Y: several groups of rows, each row roughly a mix of its group's hidden directions
Y (103 x 11)
[[ 0.40 -2.47  2.14  1.67 -1.97 -4.57  0.80 -3.16  0.93  1.92 -2.98]
 [-3.60 -0.39  5.50 -2.58  1.28  2.08 -0.36 -0.20 -2.34  0.88 -0.12]
 [ 1.88 -0.28 -1.92 -1.57 -0.43  4.34  1.88 -1.52 -0.65 -1.98  4.85]
 [-0.77  1.69 -2.92 -3.66 -1.55  3.76 -1.64 -3.17  0.91 -1.93  1.78]
 [ 2.39 -3.76  2.72  1.16 -0.59 -2.23 -4.54 -0.67  1.66  0.29 -2.13]
 [-0.90 -4.19  0.46 -2.10  2.12  0.86  1.58  1.25 -1.87 -5.05  1.04]
 [ 0.59 -3.36 -2.77  2.33 -0.85 -1.64  2.55  0.59 -2.72  3.22 -3.10]
 [-1.04  2.79 -0.44 -1.97  2.99  3.54  3.31 -3.97 -0.26 -0.73  0.85]
 [ 0.73  1.61 -1.42 -1.92 -3.23  4.31 -1.60 -3.35  2.69  1.03  1.55]
 [-1.17 -4.55  0.61 -1.38  4.66  0.34  1.27  2.04 -0.18 -0.39  3.20]
 [-0.43 -2.50 -1.75  2.04  0.18 -2.82 -1.58  4.10 -0.21  0.26 -4.62]
 [-0.12 -0.92  4.61 -2.92  2.77 -2.96  1.01  0.45 -1.37 -0.61 -3.45]
 [-2.15 -0.04  0.71  4.58 -2.38 -0.47 -2.74 -1.94 -2.35 -3.55 -1.05]
 [ 0.23 -0.72 -3.83  0.88 -3.38 -2.28 -1.66  2.10  2.66  3.72 -1.29]
 [ 4.32  2.65 -1.40  1.01 -0.31 -0.90  0.53 -2.32 -4.08 -3.25 -0.02]
 [-0.94  0.62  2.68 -5.01  0.51  1.93  3.96  1.05 -2.64  0.92  0.48]
 [-1.77  1.61 -1.17  2.91 -1.50 -1.06 -3.09  4.10  2.97  1.24 -2.61]
 [ 5.24  0.05 -2.95  2.68  2.25  0.19 -2.61  1.99  0.59 -1.13 -1.24]
 [ 1.68  0.76 -0.52 -0.66 -5.35  0.88 -1.64 -4.77  1.13  1.46  0.20]
 [ 1.82  0.14  1.99 -0.15  1.77 -1.77 -3.38  5.24  2.58  1.82  0.12]
 [ 2.29  0.43 -2.13 -3.79 -0.54  1.46  2.75 -1.81  0.22  4.87  1.03]
 [-2.26 -1.34  4.51 -1.47  0.76  1.51 -3.32  2.46 -3.38 -1.23  0.36]
 [ 1.72  0.27  3.56  1.22 -2.77 -1.61 -5.03  0.95  2.82 -0.33 -0.85]
 [ 1.29 -4.94 -2.45 -3.92  1.09  0.10  0.39 -0.98 -2.99  1.59 -1.09]
 [ 0.03 -1.31 -0.49 -0.61  1.85 -0.24  0.39  0.12  6.94 -2.84 -0.37]
 [-0.19 -0.23 -2.72  0.04  2.85 -4.52  4.28  1.29 -0.61  1.59 -1.86]
 [ 3.77  1.45 -2.15 -2.13 -4.38  2.40  0.11  0.72  3.07 -1.39  0.19]
 [ 2.56 -2.84 -0.28  1.67  1.63  1.20  2.38  0.43 -4.42 -3.81 -0.98]
 [-0.20  1.00  4.20  0.44  3.93 -1.80 -1.58  2.12 -0.12 -3.01 -2.97]
 [ 3.31  2.70 -1.43 -0.94  4.69 -0.86 -3.07 -2.14 -0.89  1.86  0.44]
 [-2.69  0.19  0.35 -2.95 -0.03  0.58 -0.84  0.46  0.16 -6.49  1.70]
 [ 1.14  1.59  3.11 -2.10 -5.63 -1.91 -1.84  1.26  1.71 -0.88  0.73]
 [ 2.29 -5.20 -0.37 -2.89 -1.91 -1.40  0.00 -3.79  0.15  0.69 -1.12]
 [ 1.39  2.32 -3.45 -4.67  0.18  1.63 -2.37 -0.01  2.34  1.25  2.46]
 [ 4.53 -2.97 -3.83  2.13  1.55 -1.76 -2.00  0.56  1.26  1.30 -0.86]
 [-2.81 -0.05 -0.21 -3.74 -2.31 -2.95  0.15 -0.95 -2.41  0.69 -4.39]
 [ 0.39  2.08 -3.39 -0.70 -2.97  0.94  4.30 -0.95  3.42  2.27  0.17]
 [ 0.70  2.21 -3.41 -2.36  3.62  2.23  3.36 -2.44  0.34 -1.60  1.37]
 [-3.94 -2.10  2.56 -0.37 -0.85  0.69  4.16 -0.38 -0.88  3.10  2.60]
 [ 3.07  1.57  4.87  1.65 -0.59 -2.33  1.90 -2.81 -2.31 -0.65 -1.03]
 [ 1.81 -3.78  0.96 -1.63 -3.74 -1.29  3.34 -1.85  2.59  2.01  0.48]
 [-1.23 -2.09  4.18 -1.93 -1.97 -2.48  2.70  0.87  2.59  2.80 -1.67]
 [-2.61 -2.70  5.59 -1.59  0.10  1.34 -2.03  1.92  1.88  0.81  0.88]
 [ 1.58  1.98  2.25 -0.80 -1.51 -2.18  0.65  5.54  2.44  2.48 -0.15]
 [-0.90  0.95 -1.10 -3.70 -0.29  1.23  2.98 -1.29 -5.32  0.54  2.25]
 [ 0.84  1.95 -0.69 -2.76  3.30  0.24 -3.35  2.94 -0.25 -3.92 -1.88]
 [ 2.56  1.34 -2.29  2.69  0.57 -2.44  3.96 -2.07  3.74  0.97 -0.57]
 [-0.91  3.18  0.15 -0.19  4.93  1.11  2.24 -0.86 -4.18 -1.52 -0.59]
 [ 1.17  1.54  0.11 -1.64 -1.54  0.85  2.53 -3.23 -3.90  4.17  1.85]
 [ 0.22 -1.24  1.22  5.48  1.15 -0.75 -1.43 -3.25  3.43 -0.83 -1.53]
 [ 1.96 -0.90 -0.87  2.90  2.76  1.54 -0.97 -4.34  2.16  3.66 -0.89]
 [-3.16 -4.82 -3.75 -1.11 -0.89  1.28  0.72  0.52  1.20 -2.59  1.57]
 [-2.15 -4.39 -4.53 -2.10 -2.60  0.37  0.80 -0.51 -0.72 -2.09  0.95]
 [ 1.41 -0.48 -1.19 -6.09 -0.51  2.11 -2.94  0.68 -2.23  1.45  0.90]
 [ 0.23 -2.84  3.76  2.26  1.09 -3.12  2.48 -0.02 -2.15  0.88 -3.54]
 [ 0.60 -4.93  2.23 -1.85  2.97 -1.16  2.72  2.43 -1.54 -1.40 -1.23]
 [-2.53 -0.98  1.36 -1.70  4.24 -2.64  1.84  3.64 -0.03  2.64 -1.32]
 [ 1.98 -0.21  1.03  2.88  4.14 -0.42  1.10  1.56  4.40 -2.55  1.49]
 [ 0.67  2.55 -0.89 -3.12 -1.80  1.66 -1.25  0.14  4.95  1.96  3.01]
 [-0.05  0.31  5.40 -0.95  0.04 -0.18  3.62 -0.93 -2.98 -2.13 -2.20]
 [ 1.38 -3.12 -0.90  2.10  1.79 -3.68  3.41  1.30  3.55 -1.63  0.41]
 [-0.19 -0.36  3.65  1.49 -4.68  0.16  1.12 -4.71 -0.46  0.74 -0.71]
 [-0.54  2.01 -1.52 -1.67  3.34  2.63 -1.91  4.66 -1.44 -2.73  0.13]
 [-4.81  0.24 -0.84 -1.77  1.47  0.18  3.09 -0.50  0.63  4.48 -1.70]
 [-2.43 -2.29  3.97  3.28 -3.26  1.75 -1.89 -1.39 -1.17 -2.04  0.06]
 [-0.50 -2.73  3.01  3.05 -0.13 -4.44 -0.94 -0.44  2.37 -0.87 -3.03]
 [ 0.33 -0.25  6.84  0.02  1.62 -0.35 -1.92  2.37  1.57  0.95  0.25]
 [ 0.71  1.79  0.58  2.34 -0.93 -1.77  1.57  4.98 -1.52  4.19 -1.31]
 [-1.27  0.27 -4.67 -0.16  1.33  2.85  2.46 -1.84 -4.04  1.79  0.15]
 [-1.12 -2.35 -3.07  1.47 -2.58 -0.25 -1.01  1.45  5.44  2.16  0.17]
 [-2.65 -1.33  1.23 -5.22 -1.95  1.93  2.55  0.66  1.22 -1.44  2.63]
 [-0.48  3.15 -0.96  1.28 -3.14  2.21 -0.60 -2.29  3.13  2.24  3.81]
 [ 2.62 -0.71 -2.27 -4.00 -3.21  2.79  2.27  1.54  1.95  1.08  1.82]
 [-2.20 -1.26  1.99 -2.70 -1.19  1.80  3.87 -2.81 -0.77  0.42  4.05]
 [-1.16 -2.75 -1.92  0.49 -0.12 -5.32  3.01  1.81 -1.38  1.53 -2.16]
 [-1.05 -0.31  0.77  4.20  1.01 -2.55  3.93  0.88  3.97 -1.57 -1.02]
 [-6.28 -1.39 -0.25 -0.58 -3.26 -1.17 -0.34 -0.27  2.39  1.14  1.21]
 [-0.44 -2.86  1.55 -0.11  0.90 -1.55 -3.68  5.63 -1.15 -1.31  0.31]
 [ 2.55  0.29  1.58  2.73  3.13 -1.76 -2.92 -0.73  0.40 -4.48 -1.92]
 [-3.34  0.89  1.00 -2.84 -1.14  5.45 -2.30 -1.72 -0.59  0.85  1.05]
 [ 2.08 -1.58 -0.96 -1.90 -1.37 -1.36  2.02  2.61 -2.99  5.08 -1.30]
 [-1.75  1.82  0.94 -3.78  1.25  1.55 -0.54  0.84 -4.83 -2.12  2.84]
 [-0.65  2.13 -2.46  0.12  0.23  1.09 -3.75 -1.25 -0.52 -5.83  0.39]
 [ 0.81 -3.74 -4.20 -0.86  3.47  1.83 -1.93  0.97 -0.13  1.77 -2.48]
 [ 3.38  1.91  1.23  2.15 -1.82 -1.51  2.09 -3.13  4.08  2.15 -0.40]
 [-2.05  3.00 -0.49  4.09  1.99 -0.38  3.57  3.72  1.20 -0.07 -0.22]
 [ 2.83  0.08  0.57 -5.68  1.52  2.33  0.76  1.15  0.63 -3.08  1.50]
 [-2.98 -1.38 -3.44 -0.29  2.08  1.51  2.37 -1.84  0.97 -4.81  0.21]
 [-0.27  1.34 -3.33 -2.22  0.03  1.28  5.75 -0.34 -0.95  2.74  1.11]
 [ 0.93  3.15 -5.29 -0.27  3.11  1.00  2.34 -1.35 -1.73 -1.61  0.12]
 [ 3.13 -0.82  1.60 -1.53  5.10  0.76 -0.60  2.65 -0.18 -3.62  0.01]
 [ 2.10 -0.66  2.20 -4.26 -2.21  0.34 -1.97 -4.15 -1.92  1.00  1.92]
 [ 3.64 -1.31  1.85 -2.69  1.55  0.24 -4.25  0.53  1.75  3.58 -0.25]
 [ 1.65 -3.00  0.82  0.60 -0.15 -5.72  0.81  3.44  1.46  1.15 -0.96]
 [ 1.99  1.68 -3.87  0.41  0.57 -4.35  3.05  0.12  0.09  2.79 -2.01]
 [-4.45 -2.09 -0.65  0.06 -2.44  3.99 -3.79  0.93 -0.14 -0.29  0.72]
 [ 0.93 -3.19 -2.63  1.03 -4.46 -2.03  0.86 -0.91  4.12  0.92  0.22]
 [-1.43  0.08 -1.99  1.01 -1.51 -0.67  6.07 -1.77 -3.45  0.80  0.23]
 [ 2.48  0.39 -0.71 -2.88  4.05  1.69  0.16  1.45  2.02  4.62  0.63]
 [-2.63 -0.15  1.21  1.85 -1.63 -1.91  1.77  2.26 -1.64  4.51 -3.61]
 [ 2.32 -0.44  0.22  2.46 -5.92 -1.08 -1.20 -2.19  2.47  1.43 -0.39]
 [-3.09  0.60  1.60 -2.96  0.11 -2.21 -0.71  1.26 -2.49 -2.50 -4.66]
 [-1.80  1.46 -1.39  3.04  2.63 -0.72  4.52  4.06  0.98  0.27 -0.68]]

one row of each group, then the others: which group is each in?
[ 0.35  2.15 -1.06 -1.45  1.13  2.76 -2.17  4.06  0.47 -4.91 -0.27] : X
[-1.45 -0.89  4.64  1.48 -1.25  2.72 -3.73  1.08  3.24  0.54  0.98] : B
[-0.32  0.33 -2.51  5.30  2.59  1.23 -0.41 -0.05  3.68  1.11 -2.15] : W

[-1.23  3.31 -3.92  1.56 -1.78  1.05  3.70  3.11  0.64  1.93 -0.65] : W
[-1.85 -2.51 -0.95  0.31  3.30 -0.83  4.32 -1.68  2.05 -3.79  0.20] : W
[-2.85  2.74 -2.24 -2.86 -1.41  1.69  0.73 -1.60 -2.17  4.12  1.98] : X
[-3.57 -2.19 -0.52  0.55  0.89  2.22  4.10 -3.56 -0.24 -2.91  0.76] : B
[ 2.33 -2.80  4.27  0.27  2.50 -2.61 -3.20  2.11  0.90  1.03 -1.10] : W
[-3.60 -1.63  1.94 -0.06  2.88 -1.12 -1.47  4.74 -2.72  0.34 -1.13] : B
[-2.59  0.55 -2.70 -2.23 -0.80  2.75 -3.23  0.46 -2.14 -4.41  0.52] : W
[-0.87 -1.08  4.06  4.32  0.54 -3.14  1.49 -1.62 -2.91 -1.35 -0.07] : W
[ 2.92 -0.85 -0.39 -3.36  1.20  3.11  1.81  1.27  2.27  1.18  4.38] : X
[ 2.38  1.94 -0.79  3.12  3.16 -4.33  2.91  1.23  0.33  0.74 -1.81] : B
[ 0.18 -1.89 -0.99 -2.36 -4.89  0.07 -4.17 -0.06 -2.67 -1.54 -1.18] : W
